One turn sends every row of this set to another row. A few are shown first. Where does it send the rows asked after them?
Guta: [  0   5  -3  -1   6   3  -6 -18  14   6 -16   5  -1   0   3]
Suk: [-10   2  17   4  12   5 -13  -6  -4   2 -14 -16   3   7  -5]
Vafu: [  8  14   2   6  -1   5  -5  -7   9  -3 -12 -15  -1  14  -1]
Dapu: [  7  11   6  10  15  11  -1  -4   5  -1  -9 -13  -3   9   2]
pofi: [  2   6  -5  -2  10   0  -3  -8  12   2 -11   8   5   0  -1]
pulor: [ -1   6   9  -6   1   4 -10 -15   9   9 -25   6   7   3  -2]
suku: [ -1  13   3   9   6   1  -6 -13  14  -3  -3 -13   6  15   2]
sep: [ -1  22  10  10   4  10  -1  -8   7  -1 -16 -14   2  15   1]
nizi: [ -6   0  14  -4  18   7  -8   0   5   4 -14 -11  10   7 -11]
Guden: [  7   6   6   6  14   6  -3  -8  -1   3 -15   7  -1   0   4]
luru: [  0   6  15  -2   8   9  -8 -15   3  11 -26   6   4   2   1]
ligu: [ -4   3  10  -8   3   1 -12  -3   8   2 -17 -12  12  11 -13]
Rufu: [ -4   3   9  -6  12   8  -6 -14  10  11 -22   8   7   0  -2]
temul: [  4   7   2   3   1   4  -8 -19   6   6 -20   3  -4   2   6]
ves: [  2  10  -4   3  11   6   0  -4  17  -2  -6 -12   2  10  -4]
zagu: [ -5  18   8   8  16  13   2  -6  11   1 -10 -11   3  11  -1]
zar: [ -7   5  22   2  14   4 -11  -9   3   4 -12 -11  15  14  -5]
Lof: [ -7   7  20   0   6   1 -13 -10   5   3 -14 -12  16  16  -6]
Riduv: [  7   6  14   1   5   4  -8  -8  -5   5 -23   7   5   4   0]
fut: [-10   5  17  -2  12   2 -10  -9   9   3 -10 -10  18  14  -8]
zutof: [ -5  20   2   4   4   6   0  -7  17  -1 -12 -12   6  14  -4]
Kal: [  9  10   1   3  -3  -1  -7 -11   2   0 -18   5   1   5   2]
geg: [-11   4  12   0   0  -2 -15  -8   2   0 -15 -17   5  10  -7]
fugo: [-15   0   9  -1  12   2 -11  -6   6   2 -10 -14   7   6  -9]
danab: [  1   4  20   0   7   6 -12  -3  -4   3 -20 -14   7  11  -8]
kas: [  2   4   3   4  12   8  -5 -17   7   7 -17   5  -4  -1   6]
fubaz: [  2   6   4  -7   0  -3  -8  -8   7   3 -20   8  10   4  -6]
napap: [ -2  11   5  11  14   4  -3 -12  12  -1  -1 -13   5  12   4]
zibu: [  0   3   8  -3  17   5  -4  -5   4   6 -16  10   8   0  -4]
tati: [  1  13   8  13   8   3  -6 -14   7  -2  -4 -14   4  15   6]

pofi turns into zibu
temul turns into pulor
geg turns into zutof
Where do these go?
zar turns into tati
ves turns into nizi

One turn sends every row of this set to another row. A few are shown first. Where does it send the rows asked after them?
mef: [ 15   9   4  -7   6  -5 -12  -7   1  -8   9  -9   5  -7  20 -15   8   9
 -12   3   1   1  -1 -11   5   0 -10   0  -6  -7  12  -5  -5  -9   5  -2
  -5  -2 -15   2   4  13   4  -5  -5 -17 -13  -3   3  -1   8  -4 -10  10
  -2  12   5  -8 -12 -13  -8  -9  12 -12  -1  -1   5 -12   0  -2]
tubed: [ 16  13   7  -3   4  -6   3  -3  12 -11  -3 -10   7  -6  11  -2  22  13
  -6  16  -2  10   7 -11  -1   1  -3  -2  -6   1   6  -8   0   2  -9  -2
  -8   5 -16  -3   2   1   0 -16  -8 -14  -3   4   4  -3  -2   5   8  -2
 -11  -3   9  -3  -4 -11  -2   8   1  -8  -5   5 -11   0   0 -24]
sabo: [ 23  17   9   1   5   4 -19  -6  -3   1  -4  -5  -7  10  11  -5  10  14
   0  -4  -4  10   2 -10   1  -7  -2  -6  -2  14   9 -19 -13   0  -9  -4
  -8  -2  -4  -4  10  10   1  -4  -2   0  -3  -3  -2  -5   6  -6  -7  -9
  12  15  -4   6 -15  -5  -8   3   2   7   0   4  -6  -5  -4 -10]
pofuz: [ 14   8   7  -9   4   0  -3   2   4  -3  -8 -16   0  -3   9 -17   6  25
  -5  15  -8   5   2  -1   6  -8  -1   7   9  -9   6 -11   5 -13   0   9
  -1   6   3   6  -6  13   6  -3  -5  -3 -10   5   7 -14   4  14  -7   0
   3  10   9   0  -2 -12  -5   3   9  -1 -18   1  -5 -12  -7   0]
Rinuz: [ 25  19  18 -18   9  -2 -12  -6   6  -4  -7  -5   0   8   1 -13  15   7
 -12  -3 -11  12   3  -5  -4   0   8   1  -2   2   4  -6   1  -1 -12 -10
  -4  -4  -5  -2  19  15  11 -14 -13  -3   1   2  -1 -10  -4   3  -4  -5
   1  -3  -1 -12  -7  -8 -13  -2  -1  -2  -8   3 -22  -2  -2 -12]
fibo: [  9   6   0  -3   0   8  -7   3  -4  -2   9  -8   1   6  11  -8  14  13
  -2  -1   2   0   2 -15   3  -1   3  -7   3  -1  10 -15  -3   3   1  -3
  -5   6  -1   5   1  19  13 -12  -3  -5  -3   4   0 -10   5   1 -14  10
   3  20  -5  16  -2 -14 -10   4  -8   0  -4   2 -20  -7  -8   0]
tife: [ 24  11  15   5  -2   9 -11   2   6  -5  -2 -10   0  -2  19 -15  16  -1
 -16  -4  -4  -4   9 -23  -3   4  -1   0  -1   1   7   2  -9  -6  -2  -2
   1   2  -9  -4   3  14  10  -7  -6  -9   0   2   1 -14   7   2   1  -4
   5  10  10  -3 -13  -6 -12 -10   1   8  -7   6 -14   1 -13 -16]
kulip: [ 17   4  13 -12   5   0 -17   6  -6  -5  -4  -2   7   2   3  -5   5   6
  -5   2  -2   4   0  -5   8 -15  -9  -3   8   5   6 -20   6  -4   4  -6
 -15   3 -15  -4   9  -3   0 -18 -14  -6  -4  -1 -10 -12   0   3   3   4
  -1   9  -1   1   2 -16 -14   7   1  -1   8   1  -9   1 -16 -10]
Zatu: [  9   9  12 -12   3  -3  -6   1   9  -5   4  -9   3  11   8 -15   8  12
  -4  14 -15   9  12  -4   7  -7  11   0   1   1   5 -12   9 -15   7   9
  -2   2  -7   2  -2  10   7 -13  -9  -5 -10   5  -2 -11   1  -3  -7   1
   9   0  10   2  -7  -6   1   6  16  -5 -12  -9   7 -16 -10 -17]
rur: [  7  14   6 -11   7   2 -17  -3  -2   1   4  -3  10   3   7  -7   4  22
  -2   2  -4   1   5  -9   6 -13  -5   4   0   3   8 -20 -11 -14   3   5
  -6   4 -28   0   8  13  10  -4  -7  -5  -8   8  -3 -13   6  -8  -4 -10
  -3  -6  -2  -4  -2 -26  -8   1   2   4  -4  -3  -7 -15   2  -6]
reloz: [ 16   8  19   0   3   3 -10  -1   5 -13 -13  -9  -1  -3  17 -16  15   2
   9  -1  -9   5   0   2  -2   3   9   5   2  -3  -3  -3   2   5   3   6
   3   2 -20   1  13   0  -1  -5   1  -1  -6  -6   6 -22   3  -1  -1  -3
  -1   8  10  -5  -6 -13 -10   1   3  -1  -9   1  -4   0  -3 -19]
somor: [ 17  23   8   1   7   7 -16   8   4  -3   0  -6 -15  -3   7  -5   7  12
   1   5  -3   7  -2  -3   7  -5   7   2  -4   0   2  -9  -9   1   1   3
   0   6 -15  -2   3   9   3   0   3   8  -6  -1   1 -14   2   4  -4  11
   2   8  15 -17  -8   0 -11  -3   1  -3   5   3  -1   1  -4 -15]
zibis: [  5  -1   1  -6   3   7   2   1   9 -10   4 -14   1   7  13  -5  11  11
 -16   6  -5   5   2 -13   3  -5  11   1  -2 -11   8  -7  -3  -6  -1 -18
   9   7  -8  -2   6  14  19 -11  -9  -7   1   7  -2  -9   0  -7  -6   0
   1   0   7   9 -16  -8 -14  -4  -4  -5 -10  -3 -11  -1  -9 -16]
timip: [ 17   8  14  -7  -2   5 -13   3  -2 -15  -3 -10   0   8  -5 -10  13  -2
   1   3 -13  17  -6  -4   1 -12  -2  -1  -5   8  -3   0  -8  -1   7   3
  -7   6 -10   0   9  10   7 -11   4   3  -3  -4   5 -14   5   3  -9   2
   2   4  -1 -19   2 -15  -9   5   6   3  -1   7  -6  -8  -3 -18]
papib: [ 13  15   9 -11  -5  -4   1  -3   0   7   4  -9   2   8  10 -13   7   5
   1   6  -2   7  -1  -5   6  -4   0   5  13  -3   8 -13   1 -11   1  -1
 -11   3  -7 -10  -2  20   6   2  -8  -1  -9   8   8 -18   1   1   0   8
   7   4  11  -2   5 -13   0   6  15  -5 -14   4   8 -13 -14  -8]
sekod: [ 24  15   1 -14  -5   8  -5  -5   0   0   4 -12   7   3  15  -8  14  16
 -11   2 -10  12   2  -7   9   4  12  -4  -1 -12   9  -8   2  -7   3   1
 -10   6 -11  -2  10  -2   1  -5 -14 -10  -8   5   3  -8   8  11  -7 -11
  -8  -1   3  -6   2 -23 -11  -4   4 -12  -5 -15  -6  -4  -7 -13]
febi: [  4   9  -2 -10   4   3  -2  -2  -1  -1   5  -3   2  17  19  -1  10   0
  -2   3  -7  11   4  -5   0  -9   4   0   1  -1   1  -9   3   2 -12  -9
  -1  -2  -9 -10  14  11   6 -10 -25  -9  -2  11   0  -8   0  -2  -7   4
   1   4   0   8  -5 -14  -5   3   0  -4  -5  11 -17 -10   2  -5]
bodor: [ 23  -1  -7 -10  13  -2  -4  -6   2  -3   2   6   2  -2   8  -4   8  15
 -12   5  -1   2   5 -14   3  -8  -6  -1   0  -8   8  -6 -15  -3   4   6
 -10   2 -11   1   2  13   5  -8  -3   0 -10  -6  -1 -20  11  -8  -3   4
  -5  13   7  -4 -10  -4 -13   1  -4  -3 -12   6  -3   5 -11 -21]

kulip turns into tubed
rur turns into sekod
Where do these go?
Rinuz turns into tife
zibis turns into fibo
papib turns into Zatu
reloz turns into somor

One turn sends every row of this set to another row. A few are shown first. Where does it send the rows asked after them?
kor: [-13   9   3   2 -11   7   3   1 -13  -1   2   0  -5]
saz: [-12  12   8   5  -9   3   0  -2 -14  -2  -2  -2  -4]
nizo: [ -7  -4 -11   4   3 -11   4  -4  -7  -8  11   1 -10]
Pitud: [  6   7   4 -12   8  -3   4  -5   2  -2   4  -2  -1]
muvun: [ -6   9  -4  -5   6  -3  -5   2   1  -3  14  -7 -13]
geze: [  4  14   6  -3   4  -7  12   4  -6 -14   0  -1 -12]
zosut: [-5  1 -8 -6  6 -7 12 -1  5  0  7  1 -3]
sevod: [  2   1  -1  -2   1  -5   0 -16  -9  -5  14   5  -7]
nisuv: [ -3   4  -5  -4  10 -10   6   3   5  -4   1  -6  -4]
Ros: [  3  15   7  -1   5  -9   9   2  -6 -13  -1  -3 -12]
nenam: [-15   9   7   6  -9   0  -3   0 -12  -6  -2  -4  -7]
tak: [-16   9   2   7  -9   1   4   2 -13  -2  -1  -1  -6]
zabus: [-12   8   7   0 -13   6   0  -3 -12  -3   3   1  -7]
dob: [ -8   1   5  -4  11  -2   8 -17  -1  -3  10  -6  -8]
dapuv: [ -8   8  -2   5   0 -10  14  -8   0  -2  12   8 -13]
lefub: [ -2   6   2   0  10 -15   8  -6   4  -4  -2  -1  -2]
dolar: [ -8  -1   1  -6  14  -4   9  -4  -2  -9   3 -14  -8]
Zoma: [ -7  10   1   4   0 -10  12 -12   0  -1  12   9 -12]
gep: [ -1   2  -5   3   7 -12  -6  -2  -9 -12   5  -7  -8]
bim: [-15  10   4   7  -9   2  -1   0 -12  -1   0  -4  -5]
gorem: [-14   9   2   4 -10   4   5   5 -14  -3  -1  -1  -6]
Kevuv: [-12  10   6   4 -11   5   3  -2 -14  -1   1   1  -4]
Fese: [-12   6   4  -1 -13   7   3   2 -13  -6   1   0  -7]
bolo: [ -1   6   2  -5   8  -9   3 -12   5   2   6   1  -2]
Kad: [  7   0  -4  -9   1   0   1  -3 -11 -11  11   0  -8]
supu: [ -2   2   5 -11  11   2   9  -9  -4  -8   6 -10  -7]
ferop: [ 3  4  0 -9  5 -6 16 -3  3 -4  2  4 -2]
Mafe: [ -7   2   6   0  12  -8  14 -12  -3  -9   0  -8  -8]
katup: [-13   9  10   5 -11   1  -1  -5 -13  -5   0   0  -7]
pem: [-11  -4  -3  -5  10  -2  15  -8   0  -5   9  -7  -9]
firul: [  3   5   3   5   4 -14   2 -12 -11 -13   4   1  -7]
benot: [-16   5   2   4 -12   2   6   4 -11  -6   0   1  -8]
zape: [  2  -2  -6  -1   0  -8  13   0 -12 -15   6   4  -9]
Nuf: [-18   6   3   7 -10   0   0   2 -11  -4   1  -3  -8]
kevek: [-4  0  3 -7  8 -2 21 -9 -4 -9  4 -4 -8]
febom: [ -3  10  -3  -8   5   0  -4   0   0  -2  15  -5 -13]

Ros turns into Zoma
bolo turns into Pitud
Nuf turns into nenam
Where do these go?
saz turns into Kevuv
nizo turns into gep
kevek turns into pem

